Named moves, each a turn or a mirror, and the order they were made in; the first pair answered:
move P:
[-20   3  -5  -5  11   1   7  -8  -4  28   4 -36 -12  -5  11] => [  7  -3   4   1  23 -17   5 -22   5  27 -11 -13  18  14  12]
[ 18  23  -3 -19 -12 -11   2  18 -18  25   2   5  10  -9  16] => [ 16  24  -2 -19 -13 -11   3  19 -17  27   2   5   8 -10  15]
[ 15 -10 -24   4  12  -5  11 -32  26   0  -8  37  -1  17   4] => [-21  -1 -38  -6  -1  21  12 -13  11   1  12   7 -40  -8   1]
[ 15   6  11 -21 -13  -3  -3   0 -28  23 -18  -6   7  -7  15] => [ 13   7   9 -22 -14  -2  -4   1 -30  21 -17  -8   4 -10  16]
move W:
[ -7  16  19  -7   7  -9  -6   1  -7  -2  12   3   3 -14  16] => [  0   7  23  -1   5  -5  -4   2 -14  -2  10 -10  11 -11  12]
[-26   5 -18  -4  -1  15   0   5   6  -3   8  -1 -23 -12   6] => [ -9 -13  -5   9  -6  22   8   7 -12  -4   2 -32   1  -1   0]
[ 19  -5 -11   9  15 -17  20   1  -5  19 -20  -3 -11   7   7] => [ 15   1 -15   6  16 -19  18   1   1  18 -18   4 -17   5   9]
move Z:
[-21  11 -27 -11   0 -20  -1 -26  26   7 -20  25   5   1  20] => [-35  10 -22 -10   4  -7 -11 -14  33  -8  -7  36  -5  -4   7]
[-20  -9   2   5  -1   9  11   7   1  16  -6 -17  -6 -14  -5] => [ -6  -5  -5   7   3   0  22   3   3  17 -13 -15  -5 -12  -4]
[  0   8  31 -26  -2 -15 -12  15  -8  -4  10  -6  10 -17  -8] => [ 15  11  24 -25  -2 -27  -1   4 -11   7  -2 -11  18 -11  -2]
move Y:
[ 11 -21  16  16  -3   5  -6   5  -2 -12   0  10  27   8  -8] => [ 14 -24   5  21  -2   8   0   0  -4  -7  -3  -2  26  15  -4]
[  7   3  -6   2   5   4  19  11  -4   1  -7  -5 -12  -5 -22] => [  3   6   4  -1   5   3  12  16   0  -5  -3   4 -11 -10 -25]
[ -8   4 -24   2  13   9  13  -8  11   0   4  -1 -12   7   5] => [  4  17 -20  -3   9  -6  21  -6   6   4  -3  -2  -8  -4   4]
[  1 -19  25  -7  -4   4   4  -2   6  -9  -3   6  11  -1 -22] => [ -3 -28  15  -2  -1  13   6  -8   5  -5  -2  -1   9  10 -18]
Pairs:
(2 to 3 moves a pair)
[-16  18   4 -20 -15 -10 -10  10  -2   9   1  17  -9 -18   3] => [ -3   4  28 -12 -19 -10 -14  12 -12   2  -2   7  15 -10  -3]  Z, W, Y
[25 -7  8  6 10  7 12  2  2 -7 -3 -3 18 -1 -8] => [  8  -4   0   0  -3  17  11   4 -11   2   4 -26   3 -11  -1]  P, Z
[  8   6  10   3   0   5   9  17 -11 -15   9 -10   1 -13 -22] => [-16  21  -1 -15  -6  -2  -6   6  -4  -1  10   7 -14 -20   0]  Z, W
[  4  -2 -14   0  28 -11  -8 -15  17   0  -2  33  -4  10  22] => [-14 -15 -12   7   5  22   2   6 -20   1  13 -34 -20  -3  10]  W, P
[  7 -13  18   8   3  -3  -6 -13  -6  -1  -9  12  19  11   2] => [  9  -8  13  12  12  -1   0  -3   3 -13  -4  21  10   6 -13]  Y, Y, Z
[  1  39 -12 -27   5 -19  21  11  10   0   9   4 -24 -36   0] => [ 11  12  40 -12  -4  -6   4  30  -5 -21  17 -12  13 -33 -22]  W, Y
[  0  27 -15 -16  25 -13  25   8 -16  -4   9   4 -18 -44 -33] => [-22   7   3 -12  32   6  -5  11   2 -22  23  31 -15 -30 -37]  P, Y, P
[ 25  10 -40   4  25  -8  36   0  13 -14 -19   9 -14  14  -6] => [ 11  13  -9  -4  25  -8   7  16  26 -34  -3  44 -12  -1 -17]  Y, Y
[  8  -2   0  -5  17   0  -5   6  26 -15   8  37   1   3  -9] => [ -8 -25  20   2  -6  23 -12  14  -7 -10  16 -14  10   2  -9]  W, Z, P
[  3   6  17 -12  -5   9 -12  26  -6  -2   8  13 -10 -21 -11] => [ -2   3 -17 -12  -4   4  -7  -5  -2  28  -8  10 -14   5  24]  Y, Z, W
[-16  -8 -15  11  19  21  12  20  12 -15  -7 -12 -36  -5 -30] => [-24   9 -20 -11  -5  -1   7   1 -11  24 -21 -30 -34 -15   8]  Z, W, Y
[ 10  -4  10  -5  -2  35  15  37 -15  -6  23  12   1 -17 -22] => [ 26  21 -18 -16   7   4  32  16  -1  14   3  34  -6 -17  -4]  Z, Z, W
[  8   7 -22  12   5  11  24  10  -1   5 -10 -33  -3  -2 -11] => [  1  18  -2  -1  -9   3  10  17 -14   7  -7 -36   2 -23  -7]  Z, Z, Y
[  8   8  15  -7  13 -15   6  18  -1 -12  -3  14  13 -17   1] => [-17 -10  11  -1  15   9  -8  18   3 -19  10  14   1  -4   3]  Y, P
[ -5  19 -15  -8 -12  -5  13   5 -18  11   6 -24 -17 -27  -1] => [ 15  11  13  -2   8 -19  -7   3  12 -13   5  35  13 -10 -14]  Z, P, Y
[ 17   0 -31  -3   9 -18  13 -23   0  19 -14   3   1   5  26] => [  6  22 -16 -21  -3 -23   7   0  -6  12  -2   3 -13 -31  14]  P, Y
[  2  19  -8  -4   6   5  12  21   7 -12  10   4 -21 -18 -14] => [ 30   0   8  11   8   0  19  16  -1 -12  -1  -8  12  -2 -19]  W, P
[-29  10   3 -15 -22   5  -6   6 -17  12   9 -14 -10 -17   8] => [  5   5  13  -8  -5 -23  -7 -14   2  11  -9  25  26   7  11]  P, W
[ 18   2  -3  -1 -13 -19  11 -16  -3  24 -19  -8  22  -3  23] => [-15 -26   1   8  -5  14 -16 -15  12  10   1   8  15  19  22]  Y, Y, Y
[  4 -15 -10   9  -2   7   3  23 -21 -15  20 -28  -1  -1 -26] => [-16  -2 -37  -1   7   6  -1  15  -3  -8  24  -5 -29  -2 -12]  W, Y
[ 15  20 -20  -9  -3 -16   6  -9   5   2  -8  12  -5 -10   9] => [ 26  -6  12   7 -11  -3   1   1 -12 -10  -6 -10  23  -1  -4]  Y, W
[-16  10 -13  -2  12  -3  -1   8  27 -15  12  29 -34  -6   0] => [  7  26 -22  -5   8 -22  22   5  15  -2  -2  10 -30 -14   4]  Y, Y, Y
[-19  10  16 -14   6  12 -20  19   0 -18  15   2 -10 -13 -22] => [ 28  12   5   0  16  -8  16  10  -1 -17  -7  -8   9  -1 -32]  W, Z, Z
[ 20  -4   1   3   5  10  17  21 -10 -19 -13  -8  16  -1 -15] => [-19  12 -11 -19   1  14  -3  21   0 -12  -1  12 -15 -18  -1]  P, Z, W
[  3 -14  -7  14   9  -3 -17 -26  14   2 -12  26  20  16  -1] => [ 11  -8 -28  18   0   3  16 -20 -10  12 -16 -23   4   5 -10]  P, W, Z
[24  1  9  6 10 -4  3  7  5 -4 -9 10  6  2  9] => [  8   4   0   2  -1   7   7  13 -12   5  -4 -19 -12 -11  12]  P, W, Z
[  1  -7   0  19  -9  -9  10   9 -28  37   3 -16  30   8  23] => [-25  17 -14  -2   0 -16  -5  10  -1  35  13  27   0  -6  31]  W, Y
[  1  -9  14   6 -10  -7  -3   9   2  -3  -1  -3  14   4   3] => [  9  -3   0   6  -9 -14  12   6  -2   5  -8 -10  10   1   4]  P, Z
[  9  26 -14 -16  -1 -25  11  -4   3   8 -10  13  -3 -18   5] => [ -6  17   3 -17   3 -17 -12   2  15  -6   0  36  -1 -15   0]  P, Y, P
[  8  20   7 -17  -8 -25  -6  -8  -2  18  -7  14   7 -14   9] => [ 19  13  13  -6   6 -16   3  11   6  -9   1  20   6 -17 -22]  W, Z
[  4  -3  -9   5   0  -3   9 -10 -10  15 -17 -20   8  21  25] => [-21 -10  20   0   3   9 -25   5   6  -7   4  15   8  16  16]  Y, Y, Y
[-15  -2 -16 -14  28 -12 -29  -3  14  11  -3  35  -2  15  -4] => [ -7  -2 -20 -15  25 -20 -23 -12   8  24 -11  26   5  21   6]  Z, Z
[ 14   1  13  -4  -1  -1  28  26 -17 -12  -5 -27  -6 -19 -16] => [-21   4   2 -14  11  12   3  23   9 -20  10  15 -32 -18  -9]  W, Y
[  8  -8  -5   2   9  -6  16  -1  15  -2 -21 -10   0   6 -16] => [ -6   1 -13  -5   8  -2  11   2  18  -1 -16  -6 -18  -2 -14]  W, P
[ 20 -13 -16  19   1  -4  22   0  18 -11  -3  -6   0   8 -17] => [ -1  -5 -25  11  -4   4  19   5  21 -10   5  -6 -23  -4 -15]  P, W
[  3   1 -11   8  11   8  -3 -19  22   0  -8  35   9  17  10] => [-30  -1  -5   3  -1  29 -19  -7  12  -1   8  23  -7   6  11]  Z, P
[  3   7  20  -7 -23   6  -9  20  -9  -9   3  -8  -7 -21  -8] => [ 20  13  11  -9 -24 -13  -1   1 -12  10 -14 -11   7 -11  11]  W, Z, P
[  6   0  -4  12   2  23  31   0  -7 -28   5 -42 -10  -9 -26] => [ 17   9  -4   6  24  -5  14 -20  33 -32  -4  30   4   8 -13]  W, P, Y
[-29  -4  -2  -1   7  14  -9  -1  10  -7  14   6 -19   1  -5] => [  1 -22  14  16   6  10  -3  -7  -1  -9   3  -9  16  18 -10]  W, P
[ 11  -2 -18  -5  11  -9   6 -16  12   0  -9  26   6  25  10] => [ 26  -5  -7   0   6 -13  14 -14  -1   0 -14   9  20  23   5]  Y, W
[ 16  -1  -4   7   1 -19  11 -12   4  15  -9  12  13  -9  15] => [-13  -2   4   4 -12   3   2  11 -10   7  11 -11  -7 -29   4]  Y, W, P
[ 13 -15   4 -10  -5 -13  38  25   3 -31 -10 -13   0  -9 -61] => [ 13   2 -16 -28 -23 -43  38 -16 -12  20 -36 -24   9   0  -7]  W, Z, Z
[-13   3  17 -16  -7 -10 -32   3   1   0  -6   7  12 -15  21] => [ 11 -14  23   2   2  -9 -20   0   1  -8 -12   1  32   4   9]  Z, Y, W
[  9   8  -1  -9  -5  -3  -9  31   2  -1  30  -8  12 -16 -33] => [ 16  12   0 -11   1 -15 -13  22  15  -2  24  16  18 -11 -30]  P, W
[ -2  32 -25  -9 -10  -1  18   2 -20   3  -9   3 -14  -6  13] => [  8  11  -4   7 -12  15  20  18 -33 -11  -4 -21   2  -1  -7]  Z, W
[ 17  42  -4 -21   0 -30  11  15   0  -4   2  24  -9 -35 -17] => [-19 -17  23  -4   2   4 -44  -6  12  -9  14  41  20  18   5]  Z, P, Y
[ -6  13  -9 -14  12 -11   4  19  11 -16   7  21 -11 -18 -26] => [ -2 -15 -29   6  23   2  10  -3  15  -8  -3  14  -3  25 -14]  Y, P, Y
[-12 -11 -31   3  24   6   8  -9  27  -8   4  19 -23  19   1] => [-35  -6 -23  -6   9  18   1   4  12  -8  16  -1 -37  -3  -3]  Y, P, Z
